In the data rows, 128 means zero.
Some points, each followed by its number:
[ 86  99 142 116  69 106 204 111  92  68 235 102 255  95 154 113 107 116] 0
[ 93  95 225 129  98 103 106 255 112  92 131  89  77  95 172  64 177 153] 1
[156 145 118 118 122 157 111 103 128 173 105 142  98 130 126 127  97 149] 2
[135 189 110 129 152 160  77 162 128 217  83 121  83 158  80 103  97 119] 3
[130 112 127 124 120 139 142 110 143 124 119 134 176 105 148  99 137 114] 4
[159 163 141 133 119 121 120 141 120 114 115 146 116 151 129  89 119 108] 5
[107 141 159 111  75 118 195 114 124  59 173  83 214  91 155 128 172  87] 6
[110 112 162 117 130 156 101 113 158 127  78 124 107 170 135 138 136 131] 7
[131 161 134 116  91 111 154 120 153  92 137 133 135 113 110 142 145 126] 8
[123 112  87 127 130 104 130 213  84  88 146 135 243  84  92 127 193  88] 9
[150 156  97 113 171 179 110 117 138 115 117 132 143 111 103 149  96 107] 10
[230 103 124 130 127 137 116  92  87 162 136 146 152 127  93 130  81 131] 11
Which two points above are nearest to each new point? Their numbers follow each, nearest first.
[123 147  93  90 106 120  89 110 123 129 204 123 157 113 116 169 173 120] 8 4
[126 169 132 141 116 127  91 158 117 209 114 124 103 154  92 104 101 126] 3 2
[120 101 112 132 101 100 209  91 132  92 153 128 204 157 148  90 108 126] 4 0
[169 105 102 141 134  99  96 146 115 122  99 141 105 101 111 171 226 124] 8 5
[101 129 184 114 120 115 122 105 157  96 103 133 104 134 176 173 131 106] 7 8
[187 100 121 181 137 118 135  89 119 135 133 107 130 114  84 143 103 168] 11 2
[133 122 148 130 134 214 117 126 154 146  82 107  93 178 104  58 145 112] 7 5
[162 108  96 131 139 132 102  99 128 162  92 144 100 132 108 200 122 148] 2 10
[ 97 121 152 120 133 121 126 124 168 116 115 124 110 140 143 179  93 120] 7 8
[131 107 131 114 102 124 172 106 134  93 121 137 201 103 160  82 158 127] 4 6
[102 125 150 147 186  82 130 114 107 113 128 146 133 146 112 109  92 181] 5 4
[101  98  90 166 138 108 132 132  99 150 159 116 208 141 110 100 122 132] 4 9
[129 197 118 138 136 133  63 180 122 255  66 121  50 185  70 105  96 134] 3 2
[130 177 108 115 141 131  80 166 130 216  98 128  68 154  72 151 115 126] 3 2
[135  83  97 160 122 127 141 121  82 172 134 121 197 140  86 127  83 174] 11 4
[132 103 114 147  93 102 138 158 104 165 126 100 133 115 110 102 115 246] 2 4
[150  97 110 146 136 149 105 121  91 199 101 144 105 175  91 123  87 171] 2 11
